In the data rows, 128 means zero.
Here is a table of points, one per row:
ndarray[131 112 121  83 155 159 162 186 119 135  39 163 134 138 117 176 160 165 169 136 135 179 185  92 124 153 178 105 170 169 139 158 104 119]
ndarray[125  71 143 150 143 129 114 110 182 127  92 141 141 155  87 132 166  60 114 119  93 125 149 200 142 168 127 194 119 110 130 147 180 126]
ndarray[113 180  97 149 123 103 129 114 126 135 128 120  91 149 107 106 116 121 209 126 115 128 166 121 119  74 125 116 113 134 222 135 119 128]
ndarray[208 122 115 125 159  91 104 162 149 121 116 125 138  40 129 129 170 157 130 200 137 114 111 134 108 135 107 130 168 128 169  97 137 130]
ndarray[174  85 133 167 120 120 167  89 139 121 110 185 152 142  88 118  62 157 138 147  91  90 140 176 125 152 145  60  88 169 146 138 163 121]
ndarray[116 121 115 130 142 199  88 125 126 160 105 123 110 123 142  79 128 129  81 140 121 132 154 111 169 105 136 145 119 126 206 137 124 136]
ndarray[146  94 149 176  95 180 133  52 138 136 196 140 148 132 113 138 138 137 142 141 197 224 180  99  95 135 160 154 106  89 142 165 140 136]
ndarray[178 125 109  96 126 114 147 145 140 161 137 114 166 157 117 164 139 147 137 145 155 182 142 109 129 133 168  68  50 168 118 154 133 130]
ndarray[139 124 123 212 144 103 182 132 136  39 138 141 124 117 142 155 138 144 125 150 140 137 122 123 239 136 114 152 123 153 225 225 140 130]
ndarray[108 107 109 149 128 150 111 130 124 139 119  81  89 152 103 187 102 123  66 118 118 127 154 133  83 250 129 157 133 132 173 144 132 127]
ndarray[116 125 150 136 127 144 114 102 112  96  89 126 150 130 227 157 182  97 149 160  85 121 173  33 109 166 141 138 109 119 171 125 221 144]
ndarray[111 130 123 134 173  51 107 137 113  92 169 135 139 212 138 135 119 177 124 165 150 128  77 136 122 119 199 104 122 108 167  89 152 151]
ndarray[ 90 151 121 140 136 196 151 132 142 110 115 130 212 125 128 146  92 130 146 202 136 146 138 166  97 174 172 165 146 146 175 122  93 140]
ndarray[113 104 144  87 130 176 151 190 148 137 184 141 146 152 128 164 107 139 128  96 141  84 183 118 154 102 109 154 107  89  98 128 147 140]
ndarray[114 131 155  95 141 133 176 136 147 170 125  92 121 134 118  85 122 157 112 159 192  69 112 113 161 198 162  67  85  95 131 169 163 137]
ndarray[100 142 109 132  91 125 128 110 171 126  98  88 141 120 130 128 168 225 124 111 178 119 124 144 138 143 123 127 149 121 125 125 133 125]
ndarray[145 168 140 150 152 133 128 118  97 178 108 142 169 136 203 120 189 220 130 146 109 122 171 182 131 152 118 141 139  99 134 130 162 150]
ndarray[ 77 121 118 123  67  94 138 130 143 128 150 153 144 108 103 134 159  89 157 188 131 109 122 102 134 120 110 112 180 157 117 103  96 122]
ndarray[137 108 152 154 119 112 136 225 102 159 101 144 133 120 106 121 157  76 139 167 177 165 169 190 123 124 123  70  92 104 124 162 145 153]
ndarray[173 156  81 153 132 100 127 139 123 159 129 181  55 136 145 149  82 125 183 121 130 125 125 175 151 175 158 163 141 113 116 112 121 137]
ndarray[255 120 154 142  84 136 115 117 158 137 105 172 110  80 139 141 102 164 131  89 120 149 127 113 129 151 118 135 125 206 122 123 164 127]
ndarray[165 130 156 118 128  79  82 160 116 160 134 120 174 193 153 115 150 147 141 129 174 191  67 133 150 118  88 233 162 163 150 223 147 122]
ndarray[163 133 101 158 138 150 108 119 124 172 108 116  97 107 149  52 127 122  66 121 120 135 178 109 177  72 169 139 119 123 122 136 112 132]
ndarray[162 126 163 127 182 105  97 140 132 122 150 111 136  52 108 139 129 120 122 172 133 173 126 124 137 152 105 116 117 122 110 107 110 141]
ndarray[109 122 117 124  92 129 124 144  51 125 167 133 110 113 123 131 129 192 138 100 119 144 141 122 143 170 105 126 145 152 132 122 129 214]
ndarray[140 161 165 144 126 122 138 120 133 151 124 168  45 159 163 160 204 108 162 137 106 127 117 163 117 197 181 133 126 132 148 133  97 117]
ndarray[153 118 119  99 135 156 155 177 169 152 165 147 115 138 123  80 135 118 134 147 159  68 128 124 162 156 125 211  98 174 154 126 138 125]
ndarray[115 126 137 135  82 126 124 136 223 142 130 145 136 130 129 133 135 124 118 107 128 109 125 129 133 115 118 130 198  89 117 107 121 140]
ndarray[106 139 159 135  97 133 119 129 143 134 151 182 123 106 133 139  73 152 150 102 179 158 119 132 132 135 127 140 148 153 126 144 140 144]
ndarray[118 159  84 181 138 186 135 129 137 134 129  76  80 131 157 125  97 135 190 190 142 134 108 144 155 189 147 154 136 139  49 178 127 127]
ndarray[166 135 144 125 176 164 206 114 139 185 151 101 142 123 118 104 139 138 141 121 171 162 160 145 120 122 151 106 230 138 149 141 171 138]
ndarray[119 119 147 210 133 128 117 128 139 237 144 146 143 148 115 188 143 145 151 135 124 128 132  96 187 136 106  89 145 133 212 144 147 137]
ndarray[ 84 131 117 138  78 130 127 152 122 121 181 123 114 116 135 133 205 148 135  89 115 169 140 139 143 139 113 106 120 141 120 118 135 137]
ndarray[127 125 129 121 114 127 117 118 134 131 123 142 113 116 131 133 103 157 135 121 139 168 133 125 139 154 129 138 127 127 136 134 145 238]
ndarray[153 164 146 152 121 120 182  66  96 132  84 178 146 145 134 136 163  99 146 146 255  93 136  42 143 160 112 154 128 129 122 103  53 140]
ndarray[124  79 141 107 136 156 134  82 100 133 105 169 132 118  91 177 184  77 144 126 200  98  95 200 117 106 130 153 123 127 136 170 170 135]
ndarray[144 159 112  92 120 149 125 132 136 171 134 110 115 143 159 250 119 132  96 123 138 130 118 145  75  85 150 123 133 135 144 174 132 128]
ndarray[131 148 140 101 134 131 151 123 121 139 108 188 196 149 152 117  91 112  31 117 116 117 121 134 164 163 126 130 120 132 165 127  82 121]
ndarray[105 177 126 153 166 120 129 115 116 197 113 199 192 123 136 140  55 118 158 150 120 129 146 117 108 130 139 155 149 125 138 108 178 139]
ndarray[ 55 139 102 134 198 124 135 157 114 110 145 147 135  79 128 138 136 152 104  79 150 128 121 134 142 125 108 121 131 178 116 120 157 103]
ndarray[143 162 120 203 117 165 132 142 134 168 135 131 127 129  97 153 139 133 110 108 137 117  94 132  78 108 124 124 132 137 237 130 137 127]
ndarray[142 131 159 125 184 173 101 111 114  96 132 120 125 212 115 127 117 168 142 179 146 152 110 132 143 128  69 125 142 153 133  90 132 135]
ndarray[150 128 104 225 148 116 165 131 136  99 148 118 119 156 144 210 135 129 100 149 124 126 149 113 152  85 126 118 129 145  85 154 125 126]
ndarray[127 139 208 173 163 141 153 121 135 158 115  94  96 123 177 128 124 122  74 166 136 140 110 137 147  78 214 139 124 138 106 139 121 119]
ndarray[186 190 196 131 142 154 142 138 130 109 119  39 184 141 154 157  96 124 164 108 129 128 136 162 135 162  86 137 123 118 148 113  97 141]
ndarray[142 207 133 159 139 186 121  88 156 142 167 141 125 147  63 119 142 159 148 113  95 109 123  78 128 147 145 155 116 102 107 169 166 131]
ndarray[156  83 132  53 182  86 170  58 157 127 177 118 144 100 102 183 140 150 166 142  68 113 142  86 152 114 156 187 113  89 129 146 124 145]
ndarray[148 191 138 152 120 117 159  95 101 146 107 119 203 146  55 127 163 162 147 123 115 120 148 174 162 107 139 141 133 124 100 134 189 128]
ndarray[139 122 153 148 133 200 113 142 155 201 142 138 153 123 114 239 149 143 159 163 147 145 118 143 255 166 169 121 147 134 178  79 149 146]
ndarray[127 108 163  94 154 157 111 179 135 181 128 187 122 163 151 153 137 201 169 135 151  81 138 104 114 113 153 169  99 167 150 170 140 121]
ndarray[143 198 151 163 136 134 113 231 115 124  89 118 176 126  55 135 153  84 162 112  84 122 111  61 133 135 161 159 115 119 109 168 133 158]
ndarray[ 82 143 160 147 255 134 118 113 170 127 123 165 106  71 131 143 143 142 153  91 139 156 133 132 129 139 120 129 152 158 126 133 135 131]
ndarray[132 130 126 135 132 122 227 161 146 142 158 113 132 159 114 110 163 148 143 148 129 197 176 146 126 148 150 213  74 202 164  34 174 103]
ndarray[158 118  81 134 140 194  83 135 144  98 137 170 161 150 123 115 164 107 135 128 138 198  88 122 143 114 212 125 161 139 128  84 138 122]
ndarray[128  74 154 162 145 147 108 105  83 140  99 177 141 153  80 117 179 211 133 155  86 124 152 171 134 133 145 152 132 105 116 159  45 145]
ndarray[118 156 130 148 116 125 120 139 255 129  93 151 156 141 149 136 157 193 154 149 117 135 119 142 124 122 148 126  87 138 138 144  86 166]
ndarray[144 128 141 141 160 144 151 123 157 143 136 128 133 154 133 132 147  96 124 147 127 114 131 142 128 116 148 137 140 202 143 137 136 255]
ndarray[148 155 104 126 138 151 142 128 133 144 126 117 107 144 114 191 118 144  78 201 129 135 151 148 105  93 110 162 145 127 145 136 119 136]
ndarray[169 131 132 139 177 149 188 139 190 156 143 142 115 186 135 122 183 119 137 133 125 121 184 125 115 154  49  97 194 139 146 155 125 129]
ndarray[ 92 129 225 131  75 102 114 130 158 142 122 134 128 100 136 130 107 135 128 205 125 153 118 123 127 142 118 135 158 112 131 128 205 125]
ndarray[146 161 109 102 116 110 137 131 128 147 122 117 112 122 119 187 118 130  91 151 126 135 162 132 178 101 126 145 125 121 151 122 124 131]
ndarray[144 188 111 125 125 135 162 122 116 129 128 190 143 152 215 144 162 105 129 131 117 118 135 165 154 131 147 121 126 124 101 141 199 140]
ndarray[163 131 126 117 134 173  54 130 137  76 170 110 149 119 118 120 149 146 162 180 167  47 189 136 130 132 173  95 162 200 156 177 179 121]
ndarray[155 174 136 109 116 140 120 114 122 162 253 144 181  91 173 118 184 102 137 138 107 119 120 174 128 164 158 125 125 136 168 157  71 127]
ndarray[104 131 236 132 109 139 135 108 151 130 114 127 119 128 131 132 157 152 120 102 128 163 135 124 136 130 127 119 101 183 137 133 126 150]
ndarray[152 128  97 116 187 179 145 138 166 140 145 170 128 136 136 116 141 128 146 141 146 187  54 116 116 147  67  88  54  55 156 141 158 146]
ndarray[160 125 135 102 114 134 155 168 161  61 120 161 115 165 138 113 105 144 146 117 153 168 184 134 163 133 165 127 206  35 174 152 153 150]
ndarray[115 122 183 106 124 148 150 116 117 154 114  96  69 124 140 114 100 113 227 147 114 127 126 161 142  64 135 139 120 128 177 120 113 124]
ndarray[150 111 164 145 119 189  99 139 129 115 156 162 113 202 134 137 139 130 126 184 109 120 114 113 134 108  68 108 137 160  89  79 144 121]
ndarray[ 97 142 120 140 111 130 147 110 191 131 127 148 145 123 134 138 124 143 118 124 159 141 123 140 128 123 140 138 149 199 125 146 158 152]
ndarray[154  92 193 231 156 125 157 209 141 137 202 164 146 117 139 148 128 169 127 139 167  93 165 116  87 137 178 172 133  91 135 113 128 146]
ndarray[124 141 145 121 173  55  60 115 170 184 178 141 141 199 118 115 107  94 125 147 135 173 212 118 155 177 142 105 151 173 121 169 118 116]
ndarray[132 104 156 111 120 160 222 149 113 150 159 148 130 137 119 107 124 146 115 161  44 158  46  95 128 149 155 106 204 157 135 190 133 121]
ndarray[130 141 184 141 137 176 136 133 127  76 142 156 176 127 173 151  89 108 164  96 112 135 168 172 145 121 126 106 111 141 142 158  85 114]
ndarray[164 108 167 134 153 107 111 122 135 112 124  83 133 179 120 138 144 120 136  36 150  98  84 120 129 151 193 104 170 133 151  78 137 125]
ndarray[127  13  65 181 129 125 137 126 130 188 108  66 206 133 204 119 105 116 195 105 116 117 114 120 129 128 117 133 133 134 115 134 112 128]
Along one direction, these points spread out more than along any other. How far along it is each point below, from 0 to 99? 50 is the average, and the first point above lies past it. One standard deviation of the points above along it is 16.
ndarray[ 82 143 160 147 255 134 118 113 170 127 123 165 106  71 131 143 143 142 153  91 139 156 133 132 129 139 120 129 152 158 126 133 135 131] 70
ndarray[127 108 163  94 154 157 111 179 135 181 128 187 122 163 151 153 137 201 169 135 151  81 138 104 114 113 153 169  99 167 150 170 140 121] 53
ndarray[144 159 112  92 120 149 125 132 136 171 134 110 115 143 159 250 119 132  96 123 138 130 118 145  75  85 150 123 133 135 144 174 132 128] 24
ndarray[116 121 115 130 142 199  88 125 126 160 105 123 110 123 142  79 128 129  81 140 121 132 154 111 169 105 136 145 119 126 206 137 124 136] 29
ndarray[148 191 138 152 120 117 159  95 101 146 107 119 203 146  55 127 163 162 147 123 115 120 148 174 162 107 139 141 133 124 100 134 189 128] 48
ndarray[125  71 143 150 143 129 114 110 182 127  92 141 141 155  87 132 166  60 114 119  93 125 149 200 142 168 127 194 119 110 130 147 180 126] 43
ndarray[208 122 115 125 159  91 104 162 149 121 116 125 138  40 129 129 170 157 130 200 137 114 111 134 108 135 107 130 168 128 169  97 137 130] 64
ndarray[131 112 121  83 155 159 162 186 119 135  39 163 134 138 117 176 160 165 169 136 135 179 185  92 124 153 178 105 170 169 139 158 104 119] 56
ndarray[144 128 141 141 160 144 151 123 157 143 136 128 133 154 133 132 147  96 124 147 127 114 131 142 128 116 148 137 140 202 143 137 136 255] 49
ndarray[124 141 145 121 173  55  60 115 170 184 178 141 141 199 118 115 107  94 125 147 135 173 212 118 155 177 142 105 151 173 121 169 118 116] 62
ndarray[148 155 104 126 138 151 142 128 133 144 126 117 107 144 114 191 118 144  78 201 129 135 151 148 105  93 110 162 145 127 145 136 119 136] 24
ndarray[165 130 156 118 128  79  82 160 116 160 134 120 174 193 153 115 150 147 141 129 174 191  67 133 150 118  88 233 162 163 150 223 147 122] 67
ndarray[115 122 183 106 124 148 150 116 117 154 114  96  69 124 140 114 100 113 227 147 114 127 126 161 142  64 135 139 120 128 177 120 113 124] 35
ndarray[108 107 109 149 128 150 111 130 124 139 119  81  89 152 103 187 102 123  66 118 118 127 154 133  83 250 129 157 133 132 173 144 132 127] 30
ndarray[118 156 130 148 116 125 120 139 255 129  93 151 156 141 149 136 157 193 154 149 117 135 119 142 124 122 148 126  87 138 138 144  86 166] 57
